Rotation paths and how fast each direction turns (deg/step)
Each turn is a multiple of 5 degrees from 10 to 175, or 0.
Each row of a path follows its step; steps can be skipped.
Path 1:
step 0: [-45 -21 -12  -5 -20 -46  52 -26 -34 -23 -12   4  10 -60  20   7  -3 -43
 -20 -35  21  -6  28 -16   1 -17 -17  -5 -29   9  25  24 -35  25  -3 -20
  -8  22  12]
step 1: [ -4  13 -39 -34   9 -14   6 -20  -1 -16   0  37  42 -28  -2 -20 -13 -36
 -14 -20  -2  47   8  -2  42  -1   9  35   6 -21 -50   1   5   1  15  -1
 -23  63 -45]
step 4: [  1 -42  20  -3 -20 -25  33  -3   8 -65   2 -11  15   7  10 -34 -22 -38
  25   7  -2  35   9   4  -3   0  13 -57 -34  17  11  37 -21  27  39 -43
   9   1   6]
step 7: [-20 -26 -50 -37  -7 -45   4 -27 -31  32   8  42 -18   3 -15  41   6 -40
 -33  27 -24  14  42   8  -3  33  -9  11 -56   7   9   0 -10  -4  12  -3
 -26  -2   5]
step 10: [ 17 -20  43   4 -19   8 -13 -18  24  21  56  12  22  13 -29   3  -3   2
 -20  -8   9  19   8 -35  -6 -10  21 -13 -14 -32 -52  46 -16   5  67   1
 -24 -22  36]
step 18: [ 58 -37  25 -19  31   4  -4   2   3  -9  21   2  -2  23 -39   8 -12  17
 -33 -25  46   5  47   1  45  -8 -28   6 -24  -6 -18  41 -19  38  17  -1
 -36 -28  -8]
step 19: [-25   9 -26 -14  16  20  46 -36  -2 -31 -11 -13 -13   2 -20  26 -44 -11
 -17 -25   2 -12  16  22   1  36  -6  23 -77  -6  27  21 -20 -13  20  -7
 -48 -18  31]
step 22: [  3 -36  -1 -19  16 -10   3 -31  16  23  36  11  54   8 -58  10   6  33
   1  23  15  19  -3  30 -13  33 -29  -5 -10 -32 -37  42 -13  38  15  44
   3   6 -19]
[ -2  -2  -4  10  18   1   7   1  10  -5   3  -1  -3 -15   4   5   5  12
  -7   7  13   8   7   5  -5   8   2   3   7  16  -7  11   0 -14  -5  -7
   9  11   6] | 10
[ 10   6 -23  -2  -1  -9  -8   3   7   7  -5   6   5 -13  -5  -4   0   9
   7   3   7  -1  22   4  -8  -9   2  -5  -3 -10   0  -9  -2   0   4   8
   5  -6  -9] | 70
[  6   0  -1   0   6  13   1  -4  -2  -1  -6   2   1 -10 -17 -11   4  -8
  -3  -5   1   0  10 -16   5  -5  17   2  14  -2   4   5  -1  -3  -7  -4
 -23  -2   8] | 45
[ -7  -4 -10  -9  11  -1   1   7  -7  -4 -13  -6 -12  -6  15   3  11  -5
 -15 -15   3  -1   2  -8   1  13  -8   7  -6  -8  -1 -11 -12  -3  -2   5
  -7  -3  -5] | 55
[ -3 -10  -6  15   0  -3   8   7  -6  -9  -3   8  -3   3 -16  -6   4   6
  -4  14  -8  -4  -5  -3   4  13   6 -13 -13 -14   0   5  -1  -2  -4  -5
  -1   8 -17] | 20
[  0  -1   4  -1   1  -7 -10  -2 -12 -13 -18 -14   2 -15  -2   3 -17  -3
  -1   4 -11   2   2 -13  -5  -2   6   3   3   0  -6  -1   7  11  -1  -6
  17   8  -2] | 90
Path 2:
step 2: [  9  -2  -7  33  -1 -48 -10  33  28   5  16  -1   3  30  46  38  27  -7
  20 -15  -9 -47 -10  -3 -51  -3  38 -15 -24 -24   9  27 -24 -21  21 -10
  -8 -38   3]
step 3: [-10  -8   9  16 -23  12  -1 -12  16 -10   1 -13  -2 -84 -10 -14 -14  32
 -29  24  42  14   6  -4  -9  17  30   5  19  32  37  33 -33 -28 -19  31
 -23  15 -16]
step 7: [-24   9 -49  47  -1 -41  21  17   2  -5  -3  19   8  19 -17  23 -13  24
  43   2  28   8  12  19  32  28  35 -12 -23   2 -31 -48  12   1 -19  -5
   4 -16 -47]
step 11: [-27  35   1  37   2  18   9 -33  40  10   5 -13  -1 -15 -34  13   5  11
   0  -9 -26 -46 -21 -22 -58  10 -15  26 -11  15  55   3  38   7   8   7
  29  19 -17]
step 15: [-22  51  -5  -4 -42 -24 -11  32 -13  11 -35  25  25 -36  14   4   4  10
 -18  49 -23  -7  44  36  -9  21   4  -9  15 -13 -13 -14 -51  10  11 -11
   5  36 -10]
step 17: [ 12 -31  34  21  -9 -28  23  28  21 -25 -10   3  -5  20 -44  20 -11  18
  21   1   3 -28   7   4  -7  49 -24  -2 -35  11  46   2  -7  -9 -30 -68
   2  18  -6]
step 18: [-20  40 -18  12 -20 -66   7   0  30  25   6  41 -14 -22   8   3 -11   7
 -37 -27   1 -11 -21  21 -51 -19  15  17 -10  -5  -9  41 -26  14   5  29
  -1 -40   8]
step 22: [-32   1  -5  16 -10   5 -15  28  45 -20 -19  -8   2 -18 -27 -36  51   7
   8  12  22  17  -1  30   4  16 -31 -33  28  -9  14  -5   4 -43  -7  13
 -50  18 -53]
[  0   6  -5  -1 -10  11 -14  -9 -16  -5  -2  -1  -5  -5  -5  10  12  -9
   1   3   7  -6  -3   1   0   7  -9   5   3  -3  12 -14  -9  12   5  -1
 -17   2   9] | 65
[ -3 -14  -4  -5  -3  -8   7   2   0   0  -3   0 -10  -1   3  -5   6  -2
 -10 -10   8  -5  -3  10   3  -7 -22  -5   7  -4  -4   1   4  -7   8  21
  -6 -18   3] | 175
[-15 -11  10   8  10   9  13  -2  -7   3  -7  -4  10  12  -7   9  -2  -2
   7  -6   7 -16   7  -8  -7   4  -9   8  -8   4  -9  -8   5   6 -11  -2
   0  -6   1] | 115
[ 10  -3  11   3  -7  -1 -12   2  -9  -5  11   7   4   0 -15   6 -13   9
 -14  -1   1  -7  12  -3   1  -6  -9  -2  -2   5   3   5 -15   2  -4  14
  14   6  -3] | 125
[  1 -15 -10   2 -15  -3   4  10  -1   7  -7   9  -1   0   5   6   1  -3
   5   8   0  14  -3  -1 -10  -6  -5   5 -23   4  16   7  -2   3  -8  -1
   7  -4  10] | 45
[  8  -8   1  -9   5   0  -7   1   5  -7   9  -3   3  16   7   3  -4  -7
  -1  -7  15  -6  -3   2   8  13  -2   3   0 -11   4  24  -5  -1  -4 -16
  -2  -2  11] | 95
[ -9   3  -4  14   7  14  -2   1   2 -19  -1   4 -19  12  13  -9  -9   7
   9  -3 -10   0   4   6   0  -3 -10 -10   1   7   7   1  -6   2  -6   0
  -3   5   3] | 140
[ 14 -12 -18   6  13  -1 -11   7   3   1   0  -6   6  -6  -5   1 -11   5
  -1   6  -8  -9 -14   5  12  -3  -8   8   4   6   4 -11   7   4  -6 -10
   2  -9  -7] | 115
Path 3:
step 2: [ 41 -30  26  -7 -18 -21   2  20  -8  -1 -10  47   7   0 -11 -16 -19   7
  30  18 -22 -32 -33   2  -9 -43  14  33  13   3 -18 -15  69  10 -19 -11
 -44  32  24]
step 4: [-20 -34   8 -20  47 -42 -46 -26  13 -17 -13 -14   8   8 -41  18  18 -22
 -28  12  13 -17 -35 -61  -1  -2 -24 -43  -4 -15 -32  -1  -4  14  -7   4
  31  -4 -21]
step 6: [-18 -22   1  11  26   3  -3  14 -50  41 -15  -6 -28 -24 -27   3  23 -18
  20 -45   8  33  31  24  14  41  39 -20  -9   9  52  -5  38 -19 -12  -3
   9 -35  -5]
step 11: [ 53  23 -13  31   3 -16   7  30  11 -13 -53  -5  45  11  10  10  -2 -12
 -20 -20  10   8   8   2  -1  27  17  15  58  37 -57  -8  22   4   2 -25
 -18   4 -35]
step 12: [ 56   1   6 -45   4  -5 -20   2 -50  -7 -31  51 -51 -13 -16 -13  15 -39
  13 -28  25   9 -24 -33 -24  17  25  14  -8   5 -29  -2  15  -3   7 -23
  32  -4  -1]
step 13: [-18  -3  14 -58  19  22  12  10 -72  11   8 -35  -7  32   0  17 -35 -19
 -37  22 -15  13 -27 -36 -13 -11 -38  37   3 -13  -4  -3  30  -7  33   9
  -6 -15   1]
step 14: [-39 -12  25  -4   5   9 -85  38 -16  31  23 -12   6  11 -32  18  25  30
   9   4   6 -24 -12  12 -22  -7  -6  -2  -8 -37  12   5  35  22 -17  55
 -10  -5   4]
step 18: [  8 -17 -44 -26   3  48  46  19 -23  17 -22  41   2   3 -13 -35 -11  20
  29 -12  30 -34  11 -16  -1  -1  23 -28 -29  27 -13  26 -26  19  -5 -23
 -22 -42  28]
[ 15  -1  -2  -3  -1   3  -5   2 -14   2  -8  -2 -14  -8   0  -4 -16   3
  -2   3  -3 -13   5   1  -6  13   1  10  -2   6  16   9   3   6   5 -18
 -10  -6  -1] | 65
[  7  16   2  -3   1  12   8  -4   6   2   7 -20   5   5  14  -4   6   4
  10  -1   5   3   8 -15   9   5 -10   8   6   0  -1  -1   6   6  15  -1
  -7   7  -9] | 175
[  2  -2  18   8  -9  -4   5  14   3  -5  -5   4  19  -3   2   4   5  -3
   3 -10 -11  -5   8   0   1   4  14  -4   2   3  20 -13   7   7   7   4
  -1  -4   0] | 80
[ -3   0 -11  -3  -8   6   3  -7 -14  -1  -9   6  -9 -12   5  -5  -2   1
   6  -3  17   7  17  -9   0   1   7  -3  -6   4   3 -21  -2   8  -9  11
   6   6   2] | 120
[  3  -3  -5  -7   6   6   7   0   9  -9  -5   1   9  -2   2  -8  -7   3
   1 -13   3  -6   1  10  20   2  10   7   2  -6   2   6 -19  -7  -4   1
 -12  12  17] | 40
[-15  -1   4  -9 -10  10 -10  -7  -4  -1   7   3  -4  -6 -13  11   0  -3
   0 -14  -3   5   3   4  -1  19 -11   7   9  -3  10   3  -1 -14   3  13
  -3   1  -6] | 45
[  2  19 -11   3   0  -1  -9   7  -1  -2  21  10  -5  15 -12  11   8  -8
  -1  -1   1  -2   8 -11   2  -1  12   2  -5   9   7   7  -4   7  -2  -3
  -3   6  11] | 170
Path 4:
step 0: [-15 -16 -22   4   3   2 -12 -24   1  34  -2  23 -16  12 -53 -18 -29  25
 -10 -33  19   1 -45 -25 -12  43  -4  10 -38   3 -33  -8 -33  -2 -41 -10
  16  12   9]
step 1: [ -8  19 -22  10 -40   8  15   4  24   5  18 -35   7  -8 -40  -4  27  -2
   5   2   4 -31  40 -29 -31 -28 -25 -66 -16  38  -1  -1  20 -12   1   7
  21   2 -14]
step 3: [-39 -46  23  -7  -5  16  27 -45  13 -14  13  -2  17 -34  10  12 -17 -17
  28   4  16  -4 -40  -2  23  14  13  41   2  12 -41  27  -7  29 -36 -10
   6 -20  15]
step 4: [ -5 -27 -31 -29 -14  26 -10  24   6  -9  13  26 -21 -14 -21  -3  -9   3
 -16   5   8 -11 -18 -21 -56  -7 -18 -29 -60 -26 -16 -43 -30 -16 -18 -18
  22  -9  12]
step 12: [  4   2   6   9 -16  19   9  -1  11  -6   5   6   2  -4 -30  55 -14  15
   2  19  34  16  -3  -7 -78 -29 -12 -25   3   3 -16 -44  33  -5 -15 -11
  48   3   6]
step 19: [ 10 -31 -27   1  10 -40   0 -14  34  23 -26  10  -3  -4  -5 -29  33  15
  12  -8  51  46  -9 -18 -45  35  -2  -6 -16  -3 -19  19  -5  12  -8   8
  15  20  44]
step 20: [-36 -12  -6   6 -51  16  26 -30  29  22  17 -17  49  -7 -32  18   5   8
   4  45 -25  -8   5  -9 -28 -40   9   6  25  -9  -9  -4   9 -17 -18  18
  43  -1  -5]
step 22: [ -9 -13  15  15  -7  -1  -7 -13 -18 -40 -14 -14 -11  -6   8  11   9  -1
  -8 -41  60  -9 -23 -53   3  41   0   1 -17  38 -23  38  -3  22 -35  -8
  -3 -31  -6]
[-11  11   6  -1  -8   3  15  11   0   4 -15   2   4   6   7   5   5  -2
   3  -4  -5   3   3  -3  13   0   3  -2   3  -3 -13  -2  -3   0  23  -2
  11   2 -17] | 95
[  1   2  -6   7  17   5  -3 -11   0  11   2  -2 -11   2   3  -3 -21  10
  16  -8  -3   8  13  -3   4  -6   1   6   3  -2  -6  12 -10  -5   8 -11
   0   3   3] | 135
[  1   1  -3  -3  -8  10 -18   2   0  -3 -12  13  10  23  -2  16  -2  10
  -4  -1  16   1   4  -7  -3  -4   7  12   4   0   4   6  -5  -2  -1   5
   0  -4   3] | 145
[ -7   5   9   4  -2  -1  -6   5   1 -19   3  -2 -15   2   7   2 -23  -5
 -16  -1  -3   5  -3   6  -5  -3  13  -3  -4  -2 -17  -2  -2   9  -4   5
   7  -8   4] | 80
[-16   4   1  -2  -3 -10   9 -13   2   8 -16 -17  -4   8   4  11  -8   5
  -2   4  -3   3 -19   0  -4  13   1  -3  -3   8  13   6  -4  -3  -1   0
  -8  -2   5] | 130
[ 11   6 -10   3  -8   5   7  10   0  -3   2   1  -6  -8   7   3   5  10
 -14   6   2  -1   8   1   3  11  11  -7   4  -5   8  -1 -10   5  12 -17
  -8   1  20] | 130
[ -5  -4  12  -3 -17   0   0 -10  -7  -4   4  -7  -2 -10   7  17   2   5
   9  -3  -8 -11  19 -11  -3  -2   2  -1  13  14  -9  -3   3   1  -6   2
 -11   2   4] | 170
[ -3   1  -1   7   3   5   3  -7  18 -10   2  -4  16  -3  -1  10  -4   1
  -9  -5   0  -6   4   3  -1  -2  -3  -6  -1  -9   0  18  17   3  -2 -19
  -7  -7 -14] | 170
Path 5:
step 0: [ 31 -14  42 -39 -18   1 -15  -5  13  18   3 -28 -16  33  12  19  -8   5
 -66 -35  14 -30  -9  15  22 -45   3  18  20 -65 -19 -12   9 -17   7 -28
 -24   8  26]
step 2: [ 26   1  15  -3  11 -85   7  -8   1  20  -7  -2 -26 -12  -2  46 -18  43
  12   0 -13   3  -5 -25 -71  -9   5  -6   2  10 -45 -31 -40  -5 -17  -6
  18   5  -4]
step 3: [ 13  10  28  29 -19  17  29  32  35 -30  44  -3 -54 -34 -22   6  20  -3
 -22 -24 -14 -62   2   3  13   8  -5 -13  30  -5 -28 -17 -18 -32  15  19
  29  15 -40]
step 4: [ 18  11  -7 -34 -24   1 -25 -35  23 -16  18  44 -19 -48  43 -20  12   1
 -24  43 -10 -19   2  -6 -15 -25  -3  24 -59 -37 -24   2  -5   7  27  21
 -43  16 -21]
step 6: [ -7   8 -31   7  40   6 -17  -8   6 -18  17  17 -33 -19   1  12 -56   2
   2  -2  14 -25  29  23   1 -37 -15   5  -3  10 -10  24 -33   6   9 -48
  70  57  24]
step 7: [-43   4 -37 -47 -43  -2   6 -19   5 -10  -8  37   0 -31 -28  36  39  12
 -27 -14 -22 -18 -12 -41 -29 -37  -8  -1  30  19  15 -13 -59   0 -20 -16
   1   0  -7]
step 8: [-16  17  17  14  -6  17  22 -28 -27  -5  -7  -2 -22 -23  -9  38  -4  27
 -14   1  44 -58 -30   3 -30   4 -33  23   7  -8  -8  60  24 -38  44   1
 -14 -31 -33]
step 17: [  8  10 -20  61   8   9  33   0  19   0   5  -7 -20  -3 -30  31 -34  40
 -21  36  -5  -1  16   3   6 -67 -36  20  16 -14   7 -13 -17  40  25 -15
 -30  25  37]
[-10  -2 -10   2   1  -4  -5  11   1  -4   2   0  -7  10  -5  20  -8  -2
  15  -2  -4   1   8   6  -3  13  -1 -18  -9   8 -12  -6 -10   3  -9  -1
   5   9   7] | 90
[ -4  11   4   5  -1   8   3   6   4 -10  -6  -6   8  -8  11  -3   4  14
  20   9  15 -12   4   3  11   2  -4   0   4   5  -7  -8   1   6   7 -18
  -2  -3  -4] | 155
[  6   9  -8  -5  -8  -7   3   6   9  -1   1  -7   4   3 -11   2  17  -4
 -13  -6   3  -3   3   5  -8   1  -4  -9  17  11   2 -14  17   0  -2  -5
 -12   6   9] | 155
[  5 -11 -18 -17  -6  -1 -10  -2  10  -8 -14  -5  -4  -2  -3  -6   4 -10
   3   8   5 -12  -2  -9  17  -5   2  -3 -10   3   9  -6  -4  -5  -6   5
   1   2  -8] | 120
[  9  -1  -4   4  -6   7 -13   0  -6  -8  10   1  -7   0   7  12   4  19
  -7  -1   3   3  -8   0  16   9 -10 -10  -7 -13   7   2   7   4   4   9
 -15  -2   7] | 80
[ -3  11  -7   8  -7  -3   5 -11  -7   9 -20   6  -7   7  -3  12   6  -9
   8  -9   7   2  -2   1  12   3   5   6  10 -11   3  14  -2   1  -6  -9
 -10   9  -1] | 35
[ -4  -5   9   6 -18 -10  11 -10   5 -10  -3  -2  -2   9  -4  -7 -18   4
 -10  -1  17   7   3  -7   3   9  -8   2   0  -4  -8 -11   3   1 -14   2
   1  -6  -5] | 40
Path 6:
step 3: [ 30   3 -19  36  -6  -5  13   7  45   6  35  -4  -2   6  10 -19 -25 -17
  42  32  16  -4   4 -59  25  -1 -11   4   6 -18  54   3  44 -11  38 -13
  -2 -11 -40]
step 5: [ 44   0   6   7  -5 -12  17 -21  47  60 -20 -33 -36 -13  35  -7 -36 -17
 -39  15  22 -43 -18 -15  16  -8   8 -35 -34  -5   4  24   5   9  -3  -8
  17 -22  11]
step 6: [ 37 -10  -8  -5 -41 -21 -10   0  18  26  22  12   8 -12  42  30 -44  47
  26   0  -5  17 -11 -20   5  17 -41 -39  34  19  34 -16  25  37  16  15
   9 -19  16]
step 9: [  0  32 -43   4 -12   9   3  13  28  61   1  17  48  42 -30   9 -16  16
   7  22  -7  -3 -20 -25 -11   0  -3 -43   5   7  45 -41  -5 -13  36 -27
  -9 -15 -10]
step 10: [ 36  26   2  18   5  13  -5   8  40  33  -6  -7 -30  14  22   0 -25 -30
 -70  16  12 -35  -4 -14  14 -12  35 -63 -11 -14   1  -1  29  17 -17 -13
  20 -25   7]
step 14: [ 29  12 -32  22   2  21   7   6  38  35  16   9  27  26 -29 -16 -23  27
  19  21 -10   9 -20 -20 -31  14 -21 -29 -10  15  59  -2   7   5  64   0
 -29 -29   2]
step 21: [ 78   8 -24 -28  21  -5 -10 -13  10  28  -7   0  -2 -16  36  -4 -30 -12
 -29  14  22   9   0  17  -5  21  -9 -45   2 -61   2  20  10  35  11 -26
  15 -24  17]
step 22: [ 27  -6 -27 -13 -30  27 -22  12  19  20   4 -34   6   9  -9  42 -37  26
  -3  40 -29  36   1 -34  21  50   6   6  21  11  11 -21  39  36  42   6
 -10   1  12]
[ -1  -1 -16   6  12 -20   4   5   0  -6  -4  -8  -4  -8   6  -6   3 -13
 -16   7  10  -4  10  11  -5 -11  11  -4   0   1  -9   2  -3   6   3  -1
   9   1   7] | 135
[  8   2  -6 -12  -6 -10   6   8   1  -2  13  -5  -6  -6 -14  -2  -4  -7
   8  -5 -10  -4   0  10   9  -5   6   3   7 -12   7   6 -10 -19  -7   8
   5  10  -9] | 90
[  1  -3  -1   4  12  -8  -7   1  -6   7   7   3  14 -11  -5   3  -1  -1
   3  -5   7  21  -2   3 -13  -8 -24 -11   6 -11   6  -4  -6   1  -8  -4
  -1   2  -2] | 145
[ -4 -17  -7  -5   6  18  -7   9   1  -4  -8   0  -3   1  -4  -1  10  -3
  -2  15 -13   3  -4  15  -3  11  -4   1   7 -19  -4  10   2   3   6   3
  -4   0   7] | 10
[ -1   4  -8  15 -14   2   6   6   6 -12 -12   0   2   5 -12 -10   7   0
   6   0  12   6   5 -10  -3 -10  -3   7   7  -4   2   8   5  -7   3 -10
 -17  15   3] | 70
